(in the rows, 128 means zero)
A state moves one step at a time under one of 7 hidden systems, and each row is a state written as 22 numbers. Each run below is a few steps of one system.
nenob, run 1:
[[111 156 135 104 138 119 143 127 117 134 143 141  97 109 127 151 119 174
  148  99 168 129]
 [134  99 120 174 110 109 135 166 123 113  78 141 141 132 129 117 122 134
  129 136  96 124]
 [148 128 164 106 153 107 127  90 106 137 163 112 146 115 137 155 129 122
  110 137 130 146]
 [112 138 116 131 118 135 125 137 152 124  89 130  73 105 153 124 130 132
  171 122 134 128]
 [139  97 134 168 126 134 110 135 121 130 154 115 161 160 121  99 127 106
  111 140  98 151]
 [127 158 121  93 151 143 132 108 116 133 164 127 107 121 138 164 111 148
  142 105 163 133]
 [104 107 112 173 104 126 138 181 128 128  83 141 105 132 121 105 123 128
  133 130 116 116]
 [148 128 154 118 139 110 121 101 102 132 169 125 188 133 135 138 119 139
   95 143 122 146]
 [125 157 111 105 129 128 150 132 135 119  93 123  76  86 147 153 131 126
  165 109 158 121]]
Ruro, run 2:
[[108 118  87 161 125 143 185 184  74 105 134 128 116 136 167 157  88 144
  153 127 116 182]
 [115 107 124 158 151  56 161 153 108 137 156 145 114 138 154  96  90 183
  127 143 154 158]
 [180 113 114 143 173  63 110 105 140 138 105 121 131 111 176 127  76 136
  130 135 145 116]
 [142 109 153 155 158 115  87 114 121 171 133  90 106  94 144 134 112  72
  113 127 141 127]
 [124 141 154 165 107 158  59 126 125 139 137 104 162 110 141 119 123 110
  141 111 116 157]
 [146 131 133 156 122 160 130 157  93  97 134 112 129 122 117 151 135 126
  166  73 121 161]
 [103 114 154 152 122 109 138 157 104 125 128 150 103 133 108 133 133 185
  149 110 124 136]
 [138 111 136 125 134  95 137 123 117 120  95 146 133 125 147 169 101 169
  132 144 107 118]
 [115 115 135 116 143 112 145 117 115 145 129 113  90 113 161 158 118 108
  117 163 124 138]]
pivom, run 3, 9 rows:
[[126 106 152 167 105 161  78 131 130 125  88 105 121 111 151 148 132  99
  160 130  77 148]
 [100 135 145 132 120 170 119 122 104 119 169 121 112 141 150 160 126 155
  168 119 109 186]
 [123 125  90 139 123 134 148 156 133  96 108 149  95 150 136 125 115 176
  178 107 126 140]
 [140  85 114 150 151  98 154 146 100 126 123 140 122 154 136 154  87 157
  114 141 113 126]
 [122 141 111 120 147  97 123 116 133 154 111 129 113 102 174 145  86 134
  122 147 157 118]
 [126 120 119 169 122 120 116 148 137 142 104 106 119 106 155  93 118  84
  124 142 124 138]
 [138 138 147 145 140 131 108 119 105 130 170 102 150 117 144 121 124 118
  137 110 140 172]
 [137 142 126 138 128 139 119 145 127 116 113 124 102 110 113 130 136 138
  166  77 149 124]
 [128  99 155 155 126 121 122 148 101 126 116 138 138 137 107 149 123 151
  124 118 101 123]]
pivom, run 4 (9 x 22):
[[145  93 108 120 148 112 100 104 185 138 104 142  96 167 128 114 122 132
  127 159 109  83]
 [114 119 104 129 141 164  96 111 133 167 159 116 139 160 139 135  93  96
   96 159 122 119]
 [ 93 171  90 133 110 163 124 150 137 149 151 126 131 123 133  88 120 116
  124 119 167 132]
 [140 133 115 156 116 117 157 170 104 114 135 129 169 131 100  91 137 123
  112 105 135 137]
 [155 144 153 104 143  96 155 120 103 121 136 131 143  98 106 153 137 141
  113 102 156 119]
 [134 121 155 120 117 103 123 124 148 132  77 132 109  99 117 131 155 122
  125 132 121  94]
 [132 113 160 122 120 142 102  98 130 131 137 117 147 132 136 143 143 109
  120 159  84 142]
 [109 152 117 101 118 173 124 109 147 121 147 124  98 135 135 133 146 128
  156 123 131 143]
 [122 105 110 150 121 138 136 154 136 115 134 144 121 172 104  95 136 145
  135 126 110 125]]
fel, run 5 (9 x 22):
[[149 110 127 144 154 172 151 141  76 114 231 101 147 183  84 126 140 109
  117  92 126 180]
 [102 160 121 130 125 100 147 159 123 115 110 169  91 109 134 137 104 226
  178  82 174 124]
 [152  58 128 183 132 102 142 175  97 128  67 130 141 140 114 156 104 102
   90 146  75 103]
 [123 147 170  76 150  95 130  67 106 158 168 117 131  91 170 177 115 133
  104 166 146 151]
 [125 139 104 151 104 135 111 138 179 116  68 109  86  96 174  87 146  86
  177 140 118 144]
 [157  92 134 150 156 141 113 117 118 126 211 105 155 188 102  94 137 108
  110 123 110 161]
 [127 173 107 102 141 132 119 121 133 120 133 146 101 112 134 149  98 190
  175  72 186 115]
 [111  81 123 195 114 138 122 195 105 146  80 128 117 135  98 128 116 102
  107 124  98 101]
 [125 148 157  97 135 110 141  91  84 136 174 130 187 117 152 173 107 153
   93 152 127 158]]
zare, run 6, 9 rows:
[[100 153 115 109 121 169 100 118 136 134 132 148 113 138 129 159 105 175
  153 110 142 114]
 [ 93 114 107 139 100 146 174 174 105 121 107 149 126 144 121 141 127 133
  115 146 105 128]
 [121 139 140 113 131  84 161 119 109 123 154 141 155 120 151 123 120 159
  111 153 137 156]
 [159 131 107 123 138  90 149 128 154 117  86 123 110  99 147 111 133 110
  139 133 141 118]
 [144 100 141 148 139 117  98 120 138 151 136 115 141 135 113 105 127  93
   94 140 119 113]
 [137 161 123 113 131 163  84 107 136 135 142 121 145 118 137 145 114 124
  142 101 146 125]
 [101 130 118 137 105 173 140 160 122 127 118 131 107 136  99 125 148 108
  128 117 121 119]
 [115 130 149 132 116 120 133 127 106 116 159 143 161 143 119 125 135 171
  126 124 116 151]
 [146 135 120 102 137 110 164 124 131 104 103 140 103 114 136 149 135 142
  147 119 136 119]]
nenob, run 7:
[[123 102 127 106 164 133 109  82 149 167 178 110 100 160 144 124 116  86
   93 180 121 124]
 [ 87 164  69 116 116 182 104 129 161 152 124 130 106 139 159 117  93 117
  140 143 151 110]
 [104 142  97 159 105 157 142 173 109 144 148 126 173 142 104  87 120  92
   82 127 142 128]
 [127 176 127  99 124 110 146 126 113 127 149 148 164 106 112 125 125 170
  114  97 180 118]
 [152 126 129 140 114  97 147 160 131 105  62 141 137  97 105 125 144 132
  132 101 132  95]
 [157 110 187 122 135  97 105  94 130 131 130 122 152 117 108 135 154 120
  110 134 106 121]
 [136 138 137  97 125 157 107  96 154 114 111 122  91 118 140 160 148 128
  169 122 114 127]
 [109  94 127 148 118 157 124 144 138 128 138 121  99 166 111 106 154 104
  129 145  90 137]
 [119 136 113  97 141 148 134 104 127 133 183 140 138 167 134 143 110 156
  122 142 130 140]]
zare, run 8, 9 rows:
[[131  80 161 173 132 131 115 147  87 132 160 125 158 165 101 138 121 138
  107 128  86 147]
 [132 165 134  88 147 128 133 102 115 123 137 129 100  91 156 183 112 159
  162 100 164 141]
 [103  84 131 175 104 122 147 176 127 132  76 126  79 129 123 109 147 100
  131 151  92 127]
 [154 122 144 131 158 112 110  96 101 125 186 120 180 147 157 141  97 152
  118 136 118 169]
 [128 150  93 113 140 134 147 139 147 132  94 115  50  92 141 138 125 102
  166 104 170 109]
 [108  78 148 196 112 124 101 163 112 150 132 129 153 159 107  89 126 119
   99 147  87 132]
 [161 172 121  90 157 138 125  93 101 112 162 121 157 110 158 181  92 154
  147  89 163 151]
 [ 88 114 126 150 103 130 159 180 135 139  72 125  46 102 104 108 167  92
  137 129 133 107]
 [147 102 166 163 129 110  91 110 103 120 170 126 212 156 137 120 113 163
  111 140  82 171]]
tekom, run 9:
[[101  78  95 118 113 154 178 127 158 112 161 134 113 215 131  86 159  97
  103 217  60 154]
 [131 146  86  80 183 122 153  91 138 142 233 132 113 182 141 105  92 160
  119 132 187 143]
 [113 138  42 155 136 122 151 192 141 158  91 146  96 128 112  92  83 114
  106 109 189  66]
 [133 126 158 164 133  84 121 146  71 169 132 124 209  95 118 133  91 109
   48 132 142 120]
 [150 206 130  97 103 147 116 107 125 112  94 104 162  45 159 157 139 100
  153  93 164 136]
 [129 113 162 164  79 117 138 156 147  96  90 120 134 116  96  66 208  96
  141 128  85 143]
 [183 115 180  98 161 116  94  69 134 101 180 129 151 158 104 144 148 178
  152  96 112 141]
 [107 122 104 102 129 171 123 136 166 134  90 139  32 142  99 159 138 128
  162 113 130  75]
 [ 81  80 151 149 113 114 128 136 111 160 143 158 154 176 116 128 114 156
   70 193  79 122]]
Ruro, run 10 (9 x 22):
[[215 151 186 116 138 110 110  80 102  80 123  79 196  63 154 163 159  89
  148  92 114 175]
 [105 114 195 146 123 144 101 127 144 122 130 102  23 107 112 115 202 117
  203  93 115 163]
 [134  73 155 158 107 159  72 121 132  98 125 159 169 203 102 150 126 198
  151 130  37 130]
 [114 139 102  81 158 179 168 128  77 123 146 136  69 134 142 252  83 157
  150 105 142 130]
 [ 29 103 105 178  96 108 151 190 131 175  99 156  83 141 158  86  99 147
  108 197 116 128]
 [189 129  93 119 154  91 163 102  98 101 159 127 236 146 179 142  72 131
   88 163 118 162]
 [132 158 112 118 175 101 142 125 146 155 147  88  24  74 162  93 128  83
  164 100 212 143]
 [146  80 154 208 115  99  44 139 165 147 106 131 183 160 104  41 129 121
  104 136  87 108]
 [197 169 144  85 161 173 107  88  80 106 160 100 173  97 112 227 111 117
  140  50 154 132]]
fel, run 11 (9 x 22):
[[114 137 175 106 104 109 129 119 148 147  71 123  97  70 105 131 184  87
  110 142 132  84]
 [129 126 171 115  96 150  86  84 154 118 143 125 182 145 122 104 177 113
  118 161  73 143]
 [145 158 107  65 127 181 143  97 157  89 150 126  98 150 111 146 167 133
  168 102 131 132]
 [ 80  98 114 153 111 152 122 166 149 141 122 158  83 180  83  93 141 157
  131 130 114  99]
 [141 131 102  99 131 136 138 113 111 124 142 155 191 166 123 170  84 165
   86 149 117 104]
 [ 97 159 102  94 121 124 179 145 128 147  87 131  77  81 135 146 129  97
  112 144 167  94]
 [114 114 143 159  96 100 118 134 148 141 125 132 180 135 133  56 147 106
   86 181 102 136]
 [192 173 116  66 152 127 143  78 145  94 154 117 162 118 130 137 146 119
  137 101 159 133]
 [ 98 121 140 154 113 131 109 160 160 147  98 133  56 120  80  84 167 120
  148  99 147  94]]
dat, run 12:
[[101  84 120 150 131 133 102 156 109 174  99 160 130 158  94 167  77 146
   73 150 107  58]
 [ 66 166 113 104  92 145 150 134 103 158 105 142 155  95 169 170  99 121
   87 183 131 123]
 [114 167  99 116  92 132 185 142 136  99 127 113 145 108 164  81 164  85
  133 158 133 175]
 [186 129 129 117 162  87 150 106 142  99 173 109 134 135 121  76 157 119
  139 108 149 154]
 [174 120 132 137 166 111  81 115 152 141 117 122 106 127  97 120 119 130
  142  79 156  82]
 [109 107 158 153 113 153  75 137 117 160 109 131 137 128  94 151 121 119
  101 123 104  91]
 [ 91 157 141 101  92 167 129 122 104 128 132 141 159 115 134 178 130 141
  118 145 114 139]
 [108 145 105 111 103 142 184 148 133  98 121 137 108 131 133 114 163 132
  151 135 123 153]
 [157 105 125 124 151  80 158 119 141 108 144 136 125 157 126  94 139 148
  128 142 125 133]]
dat, run 13:
[[110 105 140 100 121 134 158 118 133 112 161 153 118 185  93 126 161 164
  120 157  94 131]
 [129 129  80  89 143 117 150 113 157 126 121 158 107 160 137 137  99 168
  128 148 145  97]
 [113 105  89 142 131 119 146 149 147 157 116 128 109 146 133  96 115  86
   90 168 131 102]
 [130 154 121 116 133 119 119 108 126 151 159 120 180 119 150 112 106 111
   84 152 148 134]
 [140 169 103 124 123 158 130 139 127 124 127 108 134 100 123 113 136  83
  134  95 167 126]
 [129 124 163 147 116 117 126 146 117 125 146 125 150 126  82  92 167 122
  116 104 130 131]
 [160 143 145 103 130 120 121 109 123 107 111 143 154 118 111 168 128 163
  132  99 130 103]
 [109 113 138 123 111 137 138 142 139 129  85 131  81 122 107 137 159 114
  134 135 110 101]
 [119 116 149 112 118 119 122  99 138 125 141 143 155 153 138 126 139 151
  112 173  92 140]]
tekom, run 14 (9 x 22):
[[124 132 159 151 121 124 100 120 107 153 148 102 169 106 144 112 126  90
   99 144 128 155]
 [143 169 113 124 113 162 107 121 143 102 134 117 147 114 137 116 142 122
  165  92 142 149]
 [125 107 144 160 118 132 138 163 117 114 130 129 111 142  83 105 159 131
  138 101 117 131]
 [137 120 158 119 142 111 110 109 116 125 139 145 130 134 119 163 114 182
  140 108 128 122]
 [116 120 115 117 123 145 141 136 131 127  85 132  90 120 138 169 123 117
  140 143 113 110]
 [107 110 147 134 119 109 135 124 123 140 142 129 137 139 148 118 132 125
  107 177 101 151]
 [151 148  94 103 146 142 132 105 142 115 150 119 131 137 156 127 114 124
  146 126 141 143]
 [113 118 109 154 128 125 138 161 136 141 126 123  95 135 112  86 135 105
  123 124 144 118]
 [141 127 139 143 141 114 101 124 110 139 147 136 171 132 125 130  97 154
  109 116 135 125]]

Which system made each of these runs?
run 15, 2 rows:
[[120 116 145  94 136 136 178 117  92 125 187 131 139 160 111 154 144 128
   94 159 111 150]
 [108 138  90  98 129 103 173 130 154 123 101 156  82 130 156 125 120 159
  144 155 147 114]]

nenob
run 16, 2 rows:
[[ 69 144 135 134  86 159 114 134 158 142 123 123  87 119 139  89 164 108
  150 150 119 146]
 [158 120 117 120 133 141 136 108 121  93 179 130 185 179 130 121 126 146
  127 131  97 164]]

dat
run 17 (2 x 22):
[[ 70 153 115 135 117 111 121 146 124 179 124 154 125 111 140 119  83 158
   98 142 173 101]
 [141 158 111 144  96 123 135 150 115 117  94 127 208  90 149 126 114 108
  104 133 129 131]]

nenob
run 18, 2 rows:
[[183 122 157 113 131  64 164 115 138  90  81 124 134  91 117 123 174 118
  129 125 121 116]
 [135 110 191  94 135 109 105  74 155 137 138 117  95 121 112 136 182 120
  129 146 104 124]]

Ruro
run 19, 2 rows:
[[224  94  94 157 150  70 185 163 106  74  61 124 164 120 127 138 112 111
  124 109 112 112]
 [124 109 204 115 175  62 116  90 115 184 155 112  70  84 118 143 139 123
   99 136 162 113]]

fel
run 20, 2 rows:
[[172 128  48 131 152  91 119 106 181 112 125 135 163 164 194  73  72 140
  135 164 136 128]
 [141 132  63 122 164 122 141 146 142 171 135 120 109 133 106 101  96  73
   73 122 193  65]]

zare
run 21, 2 rows:
[[153  82  71 133 164 123 194 154  93  97 132 141 115 180 153 176  74 148
  130 148 103 144]
 [100 121 102 129 162  63 147 131 136 172 124 144  70 116 171 120  74 161
  115 161 171 111]]

pivom
run 22:
[[ 83 105 177 175 118 104 137 160  82 156 160 129 125 125 110 109 139 135
  104 133 124 158]
 [161 159 111 115 136 125 116 106 124  96 113 137 159 116 165 164  87 176
  166 100 138 138]]

tekom
run 23 (2 x 22):
[[165 158 107 123 147  91 164 158 139 122  97 118  85  74 104  93 149 101
  145  67 203  98]
 [162  93 169 180 127  89  50 124 158 140 105 144 170 142  85  83 134 155
  121 105 107  89]]

nenob
run 24:
[[124  79 150 170  97 123  67 139 151 150  37 145 157 129 110 140 122 117
   96 159  62  64]
 [129 169 131  63 131 181 122  67  97 134 183 106 187 120 163 201 110  99
   96 160 126 157]]

zare
run 25 (2 x 22):
[[106 142 124 126 140 145 151 152  87 144 167 133 117 131 109 156 108 148
  119  97 162 134]
 [106 143 117 144 106 101 152 163 113 127  83 150 134 101 141 130 107 160
  128 127 142 121]]

tekom
run 26:
[[ 96 134 132 115 103 133 118 129 163 121 104 164  92 144 107 110 151 186
  162 121 126 104]
 [162  94 118 127 130 143 147 126 117 104 132 129 169 167 107 148 131 108
  100 150  81 123]]

nenob
run 27 (2 x 22):
[[141 161 186  61 113  75 185  80 114  87 182 150 184 116 121 125 187 192
  120 144 129 172]
 [159 114 108  86 139 102 152  97 206  93  66 132  29 123 148 120 166 130
  192 146 120 104]]

Ruro
run 28 (2 x 22):
[[ 78 115 128 169 110 150 110 147 107 146 171 129 148 158 158 110 104 143
  121 161 101 178]
 [153 155  78 115 153 125 175 143 112  98 146 125 118 124 159 135 100 146
  159  94 166 156]]

zare
run 29 (2 x 22):
[[153 143 148  89 148  58 142  70 136 114 157 140 167 119 184 128 116 182
  126 165 136 160]
 [172 124  67 113 151 135 145 127 175 113  85 105  73 120 140 113 133  58
  148 126 145  97]]

tekom
run 30 (2 x 22):
[[143 170 111 109 127 189 111 130 133 129 125  99 112  97 107 142 142  73
  141  75 165 111]
 [ 84 118 167 163  86 166 109 160 115 134 146 134 136 149  75 101 171 133
  126 113 102 137]]

zare
